Where one turn sends some rows of the set: a few examples, then the rows asked
N: [ -3 -15  -6  13  18 -12  -5  -7  10   0  14  20   8  35  10  20 -42   3
 -16  -3  17  23  11  23   9  41 -24   9 -37 -21 -13   2  -9   8 -20 -19
 -14   0  30  13   3  15   3  -7 -14  13  -7 -26 -16 -13 -18  -9  -5 -28
 -26  -3 -62 -12 -19]
Q: [  5  -3  24 -25   8  27 -36 -21  -9 -35   3 -10  -1  26 -14  13 -21 -34
   1  29  -7 -30 -17   3  13   9  -7  38 -28  16   2 -23   2 -37 -12  -8
  22  16  21  24  11   4 -42  11  46  50  11 -27 -24  30   0  -1  14 -24
 -14  -9 -53 -21 -36]
H: [  7 -20  -3  13   8 -10 -13   4  13   3  21  18  -1  32  22   0 -27  -1
  -9   4   8  24   5  31  29  48  -5   2 -33 -19  -8 -11  -9   0 -23 -23
 -27  -6  28  25   1  21   3 -20  -8   7  -2 -27 -10 -12 -20 -11 -14 -24
 -21  -6 -57 -14 -16]
D: [ 15 -12  19 -13  11   2 -47 -13 -14 -36  12  -8   2   6  -3  13 -24 -22
   1  21 -22  -4 -20  -6  12  23   6  31 -16   9   3 -28 -14 -53 -22 -16
  13  16  21  31  14 -10 -35   0  46  61  44 -25 -23  30  -1   5   5 -40
 -14  -3 -46 -16 -52]
A: [ -8 -23  20   4  -3   1 -19 -24  -2 -30   0 -12 -23  35 -42  26   7 -11
 -10 -10 -14  47 -29  28  -2  25  -4   2 -34 -12  32 -11 -50 -20  39   0
   4   0  27  19  29 -46  -5 -19  25  36  21  25 -44   6  21 -13  19  -6
   1  16 -28  -6 -14]
S: [ 11  -3 -24  11  11 -12  -1   5  16   4  23  20   0  38  20  13 -27 -13
 -16   4   7  21   6  30  18  40 -11   1 -42 -16 -20  -5 -12   0 -25 -12
 -20  -2  28  26   9  12  -4  -7 -17  28   9 -27 -13  -9 -26  -5 -10 -34
 -27 -14 -58  -5 -28]
Z: [-18   1  34   3  16  30  -4 -13  18  -5  33 -35   3  13  -6   3  -9  13
 -23   2  -9   6   1  38   5  42 -39  14 -22 -18   6   7  -5  -8   5  21
   9 -19  44  -2  18 -17 -20  17   9  39  -1   6  11  18 -11   1  30 -24
 -51 -12 -50 -22 -10]
M: [-11 -26  13   5  -6  14 -24 -25  -1 -10   4 -14 -25  38 -41  18  -8  -5
   6  -2 -15  49 -11  19   0  39   4 -13 -27 -13  21 -31 -49  -7  39  -8
  -6  -5  15  39  28 -36  -1 -23  28  34  19  15 -50   4  21 -15  16   2
   1  14 -34 -17   3]
F: [-14 -24   7  -6  -2  18 -18 -21  -5 -22  -2  -1 -17  27 -52  26  -8  -5
  -2 -12 -16  40  -6   8  -8  29 -11  -7 -33  -5  19 -23 -47  -8  37   1
   5   3  15  39  31 -49  -2 -12  17  36  -5  13 -45   5  23 -15  20  11
  -8  19 -34 -25   6]
L: [  3   7  27 -25   5  20 -46 -17 -17 -35  15 -19  -2  22 -12  14 -16 -36
   3  19 -21 -12 -20   6  14  10  -4  37 -19   8  13 -34  -1 -43 -13 -13
  12   4   9  38  23  -2 -40   3  36  72  23 -31 -23  34  -4 -14  16 -27
 -10 -11 -47 -19 -44]
C: [ 13 -16 -15   8   1  -6  -9   8   8  -5  22  13  -2  30  28  21 -30  13
  -4   4  -4  33   6  32  20  60 -22   7 -26 -16  -6 -16 -12   7 -34  -9
  -6  16  23  32  -3  -2   4 -15 -24  25  21 -23 -13  -4 -21  -8 -16 -33
 -18  -5 -51  -1 -24]
Y: [  1 -10   9  -2 -22  12 -22  -5  -6  -8   6  -8 -25  22 -33  14 -17  -6
   4  -3 -20  54 -19  13  -7  46   0  11 -40  -9  26 -30 -55 -22  24  -3
 -10   4  18  24  28 -61   5  -4   9  36  26  21 -48  15  12   0   4  -1
   1  10 -32 -29  -2]
W: [ 17 -14  24 -27   3   2 -36  -5 -12 -41   9 -19 -13  14   2   9  -5 -36
  -2  22 -12 -24 -14  20  16   0 -15  39 -12  12   7 -14   8 -42 -16 -19
  22  13  23  26   8  -3 -27  -2  39  51  18 -18 -18  24  -8 -28  20 -43
 -19  -1 -41 -13 -48]
E: [-15 -20  41   5  19  22 -20 -35  14 -35  22 -15   5  18 -10  -7  -1   9
 -18  -2 -28 -14   2  34  15  28 -30  -2 -17 -11  -9  10 -13 -27   3  21
  16  -2  35  39  27 -48 -21  22  24  39   2  -7  13  15  -9   3  28  -9
 -53 -16 -54 -10 -24]
K: [  5 -10  20 -19   0  18 -41 -13 -19 -29   5 -13  -8  27   0   2 -16 -41
   4  34 -20 -28 -16  10  11  14   0  22  -8  12  18 -31   3 -37 -17 -18
  14   5  19  32  18   6 -30   4  56  52  25 -22 -23  30  -5 -15  18 -27
  -4  -3 -44 -22 -41]
X: [ -9 -16  -2   3 -14   4 -22 -24  -3 -19  17 -10 -21  22 -42  18 -10  -8
   8 -17 -13  53 -14  18  -2  35  -6 -11 -40 -22  25 -22 -56 -14  36   6
   4  -2   9  44  35 -34   4  -5   9  25  16  15 -50  10  12  -8  19  11
  -4  15 -39 -19  -6]
T: [ -7 -10  30  21  21  14  -6 -26  14 -21  23 -32   9   6 -11  12  -8   5
 -18 -24 -15   4  12  24  -5   7 -17  -4 -20  -9 -11  12  -6 -23   2  10
  -6 -32  43  14  31 -52  -3  17  24  45   2  19  -6  19  -2  -4  18 -11
 -45  -5 -51 -39  -6]
B: [ 21 -20   8  13  10 -21  -3   1  21  -3  15  12  -7  36  16   7 -11  -5
 -19  -6   4  33   0  40  23  31 -11  18 -43 -12  -7   0 -16  12 -12 -11
 -18   5  27  15   1  -5   7 -20 -19   4  -2 -25  -2 -14 -24 -12  -8 -32
 -17 -17 -54 -14 -21]

N moves to F
W moves to B
Z moves to T
Now these:
X moves to L
Y moves to D
H moves to M

Where one turn sends some rows of the set: a few examples, then the rows asked
gilop: [ -2  13   9  33  25  18   3  -4   0  24 -20 -20  13  -6  -5  11  -5 -18
  -3  27]
tafop: [ -2  29  -2  15 -25  15  42  -5  21  14  -2   0  -3  -7  -4   2 -18   9
 -20  -9]
giso: [ -4  24   9  12  17   8  13 -32  -4 -21  14  17   7   8   1  -9 -12   4
  31   0]
Tiz: [ -6 -32  -3   3 -24 -22  -8  10  -4   4 -12 -16 -17   9  20   6  10  17
   3 -20]
badif: [  3  38   6  17   4  19   9  -9  -5 -10  15  -8  16  -3  -5   0 -10  -5
  43   8]
niduv: [ -5  18 -16   2 -21   1  32  -6  26   0  -1  -2 -18 -18   4   2 -18  24
 -26  -7]
lebu: [  1  20 -16 -20  -5  -7   7 -23  -5  -4   5   1  -8 -14  16  32 -11 -12
  30 -23]
Nizo: [ -4   0 -18  10  15 -10  -7   1 -10  16 -23 -30   4   6 -13  -9  12  24
 -31   5]
Tevu: [-25  -9  15  15  22  -1 -20  -4  -5  13 -23  -1   8  -8   8 -12  27 -21
 -14   2]
tuda: [  1 -28 -14  -6 -22 -17  -5  17  -4 -13  -3 -20 -18   0  16  28 -10   3
   4  -3]
resel: [  0  27  11   9   8   3 -12  -7  -2 -23  23   3  16  -3 -13 -15 -11   8
  31  15]
Piru: [  8   5  13  25  29 -11  -9   4   3  39 -12  -7   8 -12  -5   5  -5 -23
  -3  20]
nir: [  1  -1  -2   3 -26   9  37  -7  28  14   0  -9 -14 -12 -13   2 -22  12
 -25  -1]
toso: [-16   7  -8  -7  -7  -3 -30  -1 -16   6 -21 -35  15   5 -16  -2  12  16
 -24  -9]
fuli: [ -2   9   8 -22  14  -9  -7 -20   1   8  15   9   4 -20  -7 -10  21 -20
  34 -18]
tuzo: [  1  16   3   6 -29   8  33  -7  33  16   3  -4 -15 -21   6  -4 -13  17
  -2 -13]
Zateg: [  3   5  -8 -16 -13 -15  19 -21 -14  -1   5  11  -7  17  10  26 -10 -11
  18 -37]
dib: [-10 -28   5 -22 -10  -8  -9   5 -15  -3   2 -17   9  11 -28  -2  18 -16
  -9 -12]
tedo: [ -2  16  -5 -28   4 -13   0 -32 -10   3   3  12  -1  -2   1  31 -16 -25
  10 -23]
seg: [ 12   3  13  26  36   2  11 -14   6  29  -3  -7   7  -2 -20 -11  -5  -6
   6  24]
Lik: [-15 -13 -11  -3  -2  11 -15  -2  -6   4 -24 -48   4  -2 -14   8   4  11
 -22   8]
lino: [  2  28   3  19  16 -10   2  21 -19  -1  12   2  24   8 -21 -16  14 -20
   8   6]
beluf: [-10 -10 -10  -8  11 -29  -4   8 -13 -28   9  23 -10  -1  16   9   6 -19
  -2  -5]
nuda: [ -4 -30  12   6 -26 -21 -15  19  -5  -9   0  -2 -10   9  18  15  -8  -6
  10  -4]
rur: [-14  11   7  17 -22  23  31 -13  30   6  -8  -3 -11 -11   3  -5 -17  19
 -23   2]

toso moves to resel
Tiz moves to seg
nir moves to tafop
Now these:
lebu moves to Lik
dib moves to lino

